In the data rows, 128 means zero.
Here are some points:
[121  90 119 156  73 108 120 128]
[111 155 109  92  63 108  95 119]
[123 155 125 156 122 108 117 107]
[116 155 105  92  98 108  63 109]
[221 155 152 156 165 179 161 106]
[132 155 231 156 172 179 152 107]
[123  90  99  92 109 108 122  92]
[139 155 160 156 135 108 168 191]
[143  90 107 156 113 108  86 103]
[149 155 126 156 147 108 103 165]
[120 155 115 156 130 108 136  73]
[218 155 170 156 160 179 188  97]
[128  90 120 156 109 108  81 152]
[134  90 109  92 114 108  96  86]
[221 155 152 156  76 179 174  85]
[140  90  79  92  87 108 110 119]
[ 99 155 113 156 156 108 115 153]
[138  90 101 156  98 108 138 124]
[182 155 191 156 181 108 207 102]
[129 155  95 156 149 108 116 106]
[ 85 155 106 156 176 108 126 125]
[139  90  99  92 116 179  95 106]
[127 155 105 156 114 108 140  74]
[143 155 138 156 149 108 160 172]
[ 84 155  81  92 136 108 101 160]
[127 155 118  92  90 179 124  89]
[171 155  92 156 128 108 114 107]
[125  90 115  92 110 108 118 102]
[218  90 134  92  72 108 153 110]
24 more points follow, each with its number after it:
[ 86 155 112  92 141 108 111 143] 0
[152 155 130 156 139 108 131 157] 1
[113 155 124 156 115 179 135 108] 2
[121 155 157  92 125 179 129  85] 3
[ 79 155 114  92 134 108 140 179] 4
[134  90  96  92  91 179 118  90] 5
[141 155 111  92 117 179  94 136] 6
[ 89  90  90  92 126 179  98 128] 7
[119  90 121 156  77 108 118 107] 8
[139  90 102  92  54 179 122  82] 9
[129  90  92 156 151 108 130 147] 10
[ 83  90 135  92 118 179 100 102] 11
[126  90 162  92 170 179 115  84] 12
[123  90 160 156  99 108 148 171] 13
[ 87  90 119  92 170 108  83 133] 14
[118  90 100  92  50 108  87 119] 15
[ 89 155 100 156 133 108 124 123] 16
[ 91  90 119  92 161 179  89 143] 17
[133  90 111  92  93 108 133  64] 18
[ 84 155 137  92 165 108 104 117] 19
[ 99  90 118  92 126 108 133 124] 20
[193 155 190 156 186 108 198 111] 21
[105 155 168  92 106 179 109  72] 22
[114  90  84 156 136 179 117 160] 23
Which of these numbered points is nearest to each point below, ignoring the 2 directions in which the first points spread most? Its number follows each.
[ 89 155 166  92 151 108 109 120] > 19
[107  90 110 156 140 108 135 102] > 18
[136  90 104  92  82 179 113 100] > 5
[152 155  97 156 132 108 108 146] > 1
[139  90 146  92  92 179  93  95] > 11
[ 81  90  88  92 121 108 117 154] > 20
[122  90 158 156 136 108 160 199] > 13
[140  90 165 156 119 108 194 189] > 13
[117 155 110 156 101 179 102 129] > 2
[156 155 255  92 147 179 195 104] > 19
[145  90  87 156 140 108 168 134] > 10
[139  90 110  92 125 179 106  97] > 7
[120  90 130  92  63 179 115  93] > 9
Here are 24 other points, each followed by its number:
[164  90  98  92  92 108  99  97] 0
[136  90  88  92  31 108  88  94] 1
[101 155 132  92 123 108 146 146] 2
[128 155 116 156 160 108 181 158] 3
[119  90 118 156  84 108 111 125] 4
[ 96  90 131  92  68 108 133 113] 5
[143 155 159 156 142 108 182 193] 6
[138  90 133  92 118 179  77 100] 7
[119 155  90 156 127 108 115 168] 8
[128  90 174  92 119 179 105  91] 9
[ 83 155 160  92 158 179 120  95] 10
[115  90 163 156 127 108 155 188] 11
[191 155 190 156 172 108 206  72] 12
[135  90 107  92 114 179 120  85] 13
[148  90 111  92  45 179  90 116] 14
[220 155 186 156 117 108 183  85] 15
[ 85 155 117 156 157 108 119 155] 16
[125  90 112  92  86 179 115 105] 17
[136  90 127  92 123 179  86 117] 18
[139 155 104 156 140 108 170 129] 19
[172  90 140 156 126 108 192 111] 20
[ 92  90 119  92 172 108  98 140] 21
[122  90 114 156 144 179 141  78] 22
[ 91  90 151  92 137 108 113  87] 23
The same question for these:
[110  90  99  92 201 108 155 130] > 21
[165 155 138 156 136 108 203 134] > 3
[133  90 172 156 134 108 173 182] > 11
[ 95  90  97  92 179 179  99 171] > 18
[ 86  90 106  92 145 108 102 131] > 21
[110  90 118 156  87 108 105 129] > 4
[119  90 123 156 149 108 162 151] > 20
[ 96 155 151  92 148 179 104  93] > 10
[105  90 107 156 101 108 104 108] > 4
[140 155 146  92 147 179  98 105] > 7
[137 155 139  92 105 179  92  95] > 7
[ 91  90 138  92 139 108 115  99] > 23
[123 155 110 156  79 179 120 147] > 14
